The table:
 29  26   0  39   9  16   6  30  50  14 -18 -26
  1   3  10  35  -1 -21  44  -4  48  38  -1   8
-17 -20  -5 -38  -6  -2 -26 -16 -54 -31  15   7
-25 -18  20  -9 -20 -36  43 -24   5  24   7  33
-13 -10  24  13 -16 -35  50 -15  45  39   0  16
 15  19   0  45  -5 -11  21  15  52  43 -21  -5
-29 -27 -47  12 -31 -37 -18 -27 -26  15 -16   5
 29  18 -14   3  24  33 -43  19 -22 -36 -11 -34
 20  36  46   5  21  28  25  31  34  -4  11 -10
-31 -26   3 -40 -13 -32  13 -32 -33 -11  18  35
 29  -8 -46  24 -10 -30  -8  -4  49  38 -24  -1
 22  17 -16  -1  13  41 -49  24 -25 -31  -4 -25
-23  25  63  -2  17  43  23  23  -7 -20  27 -13
 15  19  15  40   1  -7  34  13  50  38  -9 -10
 22 -22 -55  12 -22 -40 -20 -13  21  25 -24   7
 24  18   3  39  14  12   9  26  46  27 -17 -19
-28 -15  23  16 -18 -27  48 -14  36  47   5  25
 35  25  -2  41  16  16  -7  26  43  14 -11 -23
20 14  8 43  1 -6 26 22 56 39 -8 -7
-26 -25 -31 -11 -21 -27 -27 -25 -51 -18  -9  13
-22 -26 -20 -37 -17  -7 -30 -26 -49 -26   0  13
 10 -39 -52 -16 -17 -32 -36 -24 -19  -7 -15  22
 34  32 -12  27  28  36 -20  32  12  -5 -12 -25
  1  -3 -12 -32  -3  12 -39  -4 -54 -36   1  -6
 32  30 -15  21  21  38 -25  30  10 -10 -12 -36
 44  26  -7  27  20  28 -20  30  29   0 -18 -31
 -2 -27 -41 -31 -19 -21 -51 -22 -38 -22  -9  19
-36 -30  19  -3 -19 -37  36 -23   4  28  13  32
20 12 15 45  2 -5 28 18 56 32 -9 -5
  4  16  11  40  -2 -14  38  11  54  32  -6 -10
-27 -22  17   6 -20 -39  43 -23  19  39   8  26
 28  34  27  24  14  15  26  16  56  19  -6 -17
 21  30  26  20  10  18  34  26  48  24  -1 -14
-32   2  26 -36   7  25  -9  -4 -50 -43  18   2
 -7  30  50  24  19  36  35  18  28   9   4 -21
-3 38 54 25 15 29 39 34 29 10 12 -9
-15 -18 -12 -43  -4  -5 -26 -16 -54 -40  19   9
-40 -35   6 -34 -27 -35  25 -36 -17   5  13  34
 23  30  45   4  23  29  23  34  41   8  13 -14
-25 -30 -46  12 -24 -35 -15 -29 -25  10 -16  15
 -4 -25 -38 -35 -20 -15 -37 -21 -50 -17  -1  13
-40 -29  11 -30 -18 -31  17 -34 -28   0  18  31
 13   6 -17  33  -9 -14  18   6  50  41 -19   2
 30 -25 -50  21 -16 -33 -22 -11  27  33 -22   4
-15 -10  -6 -37  -1   4 -30 -21 -50 -36  14   8
-20 -21 -30 -21 -10 -18 -30 -27 -52 -17   3  12
  4  30  38  37  11  22  35  21  44  14   1 -18
-16 -14   1 -38  -4   6 -26  -7 -55 -42  16   4
 13  27  18  32   5   6  31  19  60  33 -11  -5
 37  31 -12  36  22  27 -15  32  28   2 -18 -29
 37  29  -3  45  18  27  -4  24  38  15 -12 -31
  3   9  14  27  -5 -18  39  13  53  41 -10  -2
 -5 -27 -33 -31 -15 -16 -32 -24 -48 -27   6  13
 28 -10 -47  34 -15 -29   3  -4  43  43 -24   2
-21 -26  -9 -45 -11  -7 -13 -24 -48 -28  12  19
-21 -24   1 -41 -11  -5 -18 -19 -51 -31  10  19
 19 -11 -40  31 -14 -31  -4  -1  47  43 -16  -1
-28 -25  16 -10 -17 -43  48 -17  11  19  13  27
  4  -1 -18  48 -10 -24  16   5  40  46 -20  -5
  5   6  -9  50  -8 -15  26   4  43  43 -20 -10
 12   8 -16 -25   4  23 -50   7 -43 -44  -2  -7
 20  18   3  35  11   7  18  20  52  31 -14 -17
 14  22   6  38   7   1  36  19  56  31 -18  -9
 -7  -6   1 -50  -2  12 -31  -8 -50 -44  19   5
 29 -11 -32  29  -5 -30  -3   0  36  38 -26  -5
A row's group is the hidden flat surface it lies on (a line, a plane or more), and each surface passes through zero. There are 3 groups. Groups are numbered from 0 in the order they first appear among the rows asked about.
Some new rows, each followed by its group:
-39 -34   8 -31 -23 -30  20 -34 -25   6  14  32 0
-23  21  57 -11  14  40  19  13 -25 -26  22 -11 1
-19 -12   1 -36  -4   6 -26 -10 -56 -38  11  11 1
 15 -18 -58  15 -18 -24 -16 -10  28  27 -22  12 1
-19  23  56 -17  18  41  27  19 -21 -20  23 -12 1
-31 -21  -2 -47 -16 -20 -11 -23 -51 -22  16  24 0
-28 -13  18  10 -15 -36  47 -15  20  34   3  24 0
-12 -28 -45  35 -31 -37  -3 -22  -2  30 -26   7 2
 23  39  47  -7  24  29  19  28  26  -5  10 -11 2
 -9   3  15  26 -10 -18  47   9  51  42  -3  13 0
-10  27  49  13  15  39  33  18  18  -5  15 -18 1
 31  27  -5  33  16  16   4  28  44  22 -15 -17 0
-20 -27 -49  35 -28 -39 -12 -22  -2  31 -23   2 2
 27  26   5  41  17  22  11  24  48  25  -9 -30 0
 14  12  30 -49  14  31 -14  13 -34 -38  18  -2 2
-18  -6  -7 -43  -3   1 -29 -22 -55 -37  11  14 1
-34 -29   6 -45 -17 -21  -2 -30 -40 -18  20  25 0
 36  27 -12  20  25  36 -32  35   6 -17 -15 -34 0
-25 -21  -5 -42 -15 -19 -14 -28 -48 -27  11  22 0
  9 -31 -53 -23 -18 -31 -34 -23 -13   1 -17  19 1
-29 -26   3 -43 -11 -20  -4 -25 -46 -15  14  23 0
-11  -9   5 -52   5   9 -26  -8 -49 -44  20   9 2
 23  23  -1  38  16  15  12  20  45  24 -19 -24 0
 -5 -12 -28  50 -13 -25  17  -3  37  36 -23   2 2
-30 -26   5 -39 -12 -22   0 -28 -44  -8  14  31 0
 28  28   6  42  14   4  17  17  54  29 -15 -11 0
 -9   0  21  29  -4 -25  45  -4  41  41  -4   7 0
 -4 -13  -3 -42 -15  -1 -37 -17 -62 -36  10   7 0
 40  32  -4  32  19  27 -14  34  24   5 -17 -29 0
-35 -33   9 -41 -20 -21 -11 -25 -46 -19  16  33 0
-28   7  37 -30  14  32  -8  -1 -41 -37  22   0 1
 23   9 -15  43   3  -8  30  10  55  44 -10  -1 1
-13 -12  -2 -39   6  -2 -29  -8 -56 -37  14   6 1
-14 -15 -18 -34 -15  -5 -31 -17 -61 -34   7  13 1
-23 -28 -51  39 -25 -32  -8 -18   4  28 -23   2 2
-39 -29   6 -38 -19 -32  16 -37 -32 -17  11  33 0
 17  18  13  41   6   7  35  15  57  44  -7 -14 2
 -1   2  24 -49  18  18 -19  -2 -39 -44  18   3 2
-17 -20 -10 -42  -4  -6 -29 -19 -58 -41   0  13 1
-7 27 55 21 19 28 37 27 19  3 16 -7 1
 13  28  54 -24  18  26  12  21   1 -29  22  -7 2
-24 -17   4 -43 -19 -13 -14 -30 -55 -21  14  21 0
 38  28 -12  26  21  35 -21  33  24  -7 -15 -32 0
 26 -21 -52  15 -19 -36 -19 -14  19  39 -24   6 1
 -8 -16 -14 -41   0   1 -36 -18 -52 -42   8   7 0
-21  -8  19  23 -17 -26  49 -13  45  39   6  23 0
  6  14  33 -47  17  28 -18  11 -24 -41  29  -3 2
  1  25  37  29  14  19  36  19  45  12   8 -16 1
 31  26 -16   9  17  36 -39  25  -3 -12  -8 -36 0
 13  21   3  41   1   2  27  16  55  33 -11 -10 2
  3   5   9  36  -3 -12  44   2  57  42  -7   6 0
-28 -23   0 -43 -21 -22  -9 -30 -39 -14  12  30 0
-10 -19 -11 -35   2   1 -36 -13 -55 -37  11   1 0
-27  10  43 -31  11  28   7   1 -43 -36  20  -4 1
 23  11   0  41   4  -4  27  11  57  38 -11 -12 1
How many dimensions does each group's flat surface have? From group 0 on:
2 2 2
